One turn moves each row of this set onto another row. After a few examples, where does it send each row asked below?
fegu: -49 -205 86 -50 -90 27 -155 106 -25 -42 -33 -135 53 39 -188 -283 -57 -230 159 -289 -46 -248 106 -280 -125 -45 118 77 -28 74 -22 125 2 14 94 -74 -63 108 239 -244 -40 69 0 -150 49 287 -34 314 143 43 -72 -51
Regu: 72 -311 -26 86 -92 -107 -177 -1 -153 164 134 72 59 -18 -19 -61 -46 359 -122 111 108 -186 203 -135 -51 -92 123 184 -83 257 145 -47 48 -185 -7 73 57 64 -82 -15 -29 -12 -202 182 -2 229 -209 -220 -96 -261 143 116
tavuf: 23 45 44 286 -48 29 133 -159 -192 -125 -78 -130 152 32 21 -95 10 169 -60 -1 -44 47 6 19 -46 147 -73 -132 -106 380 25 26 168 74 69 402 171 89 21 -202 171 -25 -161 234 -390 68 -77 -52 132 97 54 -216
sitev: 188 -145 56 -91 -69 -70 24 102 -124 150 129 -174 -249 166 4 29 -161 211 130 122 198 -10 -129 -322 152 -122 45 100 -39 -52 -97 75 -170 283 -161 163 19 30 -128 165 -37 123 -69 -27 -62 -126 -61 117 97 -48 141 246
sogum: 87 -27 -74 71 248 -180 -12 145 -288 -344 -59 120 -117 -63 -31 24 -118 80 -132 -115 127 -66 -151 -68 -97 -37 -170 71 206 -43 143 -263 -74 -57 175 90 6 268 -7 -25 -36 -186 195 -157 -44 -135 -96 62 25 241 25 129
fizod: 6 3 130 -14 -236 173 123 6 350 149 289 -148 -9 27 -42 -130 -179 -79 -144 -85 -2 -178 26 -89 -137 -57 77 -48 61 -9 186 58 178 122 -159 -101 -140 117 228 12 151 -16 -87 125 -368 50 -57 54 -291 -64 12 -59
fuzuv: 27 246 384 -22 15 -125 -44 -147 -190 115 41 108 35 163 13 145 -298 -56 -25 3 15 8 -16 200 -32 -126 -77 114 257 316 -63 147 -36 229 -94 53 199 -24 -62 -189 188 252 -132 157 -20 -135 8 27 140 46 -145 70
nipi: 80 55 202 -125 -61 -12 -198 125 58 65 195 167 83 48 -88 211 -59 155 237 33 -121 -199 112 -4 12 -234 -159 94 -180 97 4 -137 -6 -71 -195 57 -120 -190 -94 110 114 261 -4 -261 -51 -154 -203 -43 -24 -192 -123 33
zotub: -144 27 -179 -47 -11 95 11 -131 -56 -86 -110 27 -220 -11 -104 -101 -3 62 -24 -67 -82 -364 -81 -66 111 -27 54 21 35 -258 -298 67 -41 -303 -73 -22 111 -80 11 -132 62 163 185 -135 102 253 -19 94 291 -108 -137 145
tuv: 268 6 88 -25 -92 63 132 -98 178 45 49 -284 -78 -12 -42 119 119 -147 23 -72 -51 18 -298 65 224 146 46 35 114 -253 107 -40 -113 -157 22 411 -110 42 -89 -1 179 57 -15 -86 139 -171 63 125 -237 143 19 120
leg: 66 94 133 212 34 57 59 -203 -102 -126 33 -145 169 -47 -67 92 16 41 -204 13 9 32 114 123 -211 134 -107 -198 -217 162 106 93 65 109 70 226 101 53 59 -141 40 -149 -190 145 -406 164 162 -45 298 110 -18 -253
keni: 181 -7 -85 -121 -105 353 51 31 -171 -44 206 96 81 -270 289 -50 105 -19 -13 151 -132 -130 -68 23 165 13 133 201 -192 -6 186 -91 7 84 153 165 -324 -50 -105 59 -61 -59 113 67 101 -76 -20 84 -13 -19 174 100
todi: -91 -63 -151 39 91 -48 -289 -78 196 -85 -21 -74 64 -14 -86 94 63 -39 -37 -29 -108 113 28 138 -16 65 -122 227 9 22 329 -262 143 -473 8 125 -29 122 -83 -290 5 263 -64 -44 213 167 80 -94 -75 -25 29 34
poval: 28 -198 -137 6 11 65 191 47 147 283 85 -32 -7 -89 151 0 -70 125 -175 -85 -230 -122 -53 53 94 46 91 -10 82 -127 -203 -37 202 21 134 -11 126 -29 -202 -63 84 -186 293 -162 -80 27 94 -398 -39 -201 23 -3
Lunu: -71 -89 29 114 76 -115 -148 -38 90 -60 -154 -47 -301 -107 -13 68 -38 -98 -49 25 371 -17 -97 -47 -117 29 58 -12 118 60 126 143 -121 -47 -278 244 147 94 219 -108 -210 213 45 357 -68 -37 -39 -104 77 -41 -76 -262
seda: -47 -169 -48 -6 37 199 50 -153 -150 189 -22 -278 83 92 134 90 75 147 -191 129 -182 257 -94 -21 133 -36 -136 -9 -89 -259 142 -19 -86 -262 94 -141 43 -172 -52 20 4 308 -151 -38 -136 58 92 165 120 -48 45 -124
par: 64 -57 70 1 -246 303 -176 -116 128 202 -21 -302 -151 -181 -175 -5 -120 -67 -155 -22 -111 -334 6 83 30 68 61 -234 -100 -12 -107 4 81 -16 34 -87 -145 60 53 -74 -256 43 38 -100 -83 108 -40 -244 -205 -96 -132 149
fuvut: 113 113 -13 399 33 30 -14 -54 -44 -267 -6 -73 318 59 174 -230 -54 -78 -21 -30 57 71 138 188 45 46 -116 -127 -72 -346 52 -99 22 -12 -53 -119 -212 -117 135 33 -160 -62 -75 112 -108 80 -85 242 193 13 1 -199
dufos: 44 -3 66 -60 -57 66 75 -107 84 194 -60 -47 -101 18 -180 176 245 74 33 63 -273 13 0 -83 -200 246 -86 -64 -165 221 110 66 -307 -95 91 231 67 -106 37 -130 53 -113 -242 74 145 177 -93 -192 104 -282 -67 5
lavi: -113 308 335 -8 50 -221 -84 -101 -160 126 20 101 155 19 -20 377 -147 -143 -63 -45 -44 -134 -9 82 -119 -175 63 102 87 263 -2 88 -8 268 72 69 262 -79 17 -123 250 3 -202 -30 -196 -23 -85 63 238 -17 -173 -112
Vuve: -222 47 -133 107 69 -18 168 -117 205 -78 229 -107 -89 193 165 51 -75 -213 -194 -28 -62 -80 -94 65 -80 133 -217 445 -44 71 -26 32 258 84 -82 132 245 11 94 189 59 -101 164 58 -121 -12 72 202 81 -197 103 110
bor: 127 0 42 326 -95 -151 -25 16 11 -360 48 -8 236 48 12 -139 -54 49 20 -38 -25 203 73 87 112 41 -189 -74 -35 -250 17 -212 88 -56 -45 -244 -116 32 -69 -262 -188 -45 -171 223 -154 -54 -86 269 46 45 143 -195
Komo: 168 60 229 146 189 -365 -136 64 135 89 -10 41 -198 -192 110 153 -314 -19 -41 -59 291 -243 -45 169 108 53 -218 10 43 42 28 1 -119 -133 143 118 136 135 -54 122 -93 -128 32 121 -141 -62 -141 -54 -296 -54 19 -87
labi: 142 48 233 354 -307 -148 0 28 -118 -133 88 41 50 -158 224 -66 -50 -274 -49 -179 76 -14 0 168 151 -127 85 100 84 115 35 -285 -221 155 124 37 -57 -175 216 -85 56 -29 -2 79 295 -183 -119 72 -48 -64 -90 24
zusot: 225 -410 104 158 53 11 14 -8 -30 28 168 -42 149 118 -82 75 -134 -93 -280 -231 -151 -138 -52 271 -194 -20 0 125 -9 -36 -294 253 225 -197 267 -1 150 -47 35 -70 22 -113 16 -177 181 40 -37 37 91 -16 -69 50
molu: -221 27 29 -247 -167 -20 -56 -99 175 -49 -54 -97 -61 -126 88 76 27 -77 -78 -52 -148 -353 -61 -287 -89 57 -34 151 46 -16 21 -235 112 -64 -268 -140 205 -54 -129 198 -173 -16 163 -41 -164 87 26 -51 83 34 140 83
velo: 22 -148 -30 175 179 8 -107 -40 -287 33 -80 -85 160 104 -153 -83 105 61 -156 -34 139 -38 81 28 51 -20 150 -101 456 -195 137 9 -11 -38 25 196 -18 292 -27 -180 -138 -11 116 138 -149 -136 -124 -19 -163 -48 -241 -161
posi: 117 194 80 233 -92 -50 3 118 -73 -42 65 228 161 -101 268 49 -157 -268 12 -116 16 0 -44 180 -49 -151 220 58 133 -14 16 -129 -76 257 83 -69 -207 -187 285 -20 105 -122 -64 -42 221 -174 -318 14 69 -50 -107 21

tavuf moves to -> fuzuv
Vuve moves to -> zusot
Regu moves to -> sitev
Where do these go?
keni moves to -> seda
lavi moves to -> posi
par moves to -> molu
sogum moves to -> velo

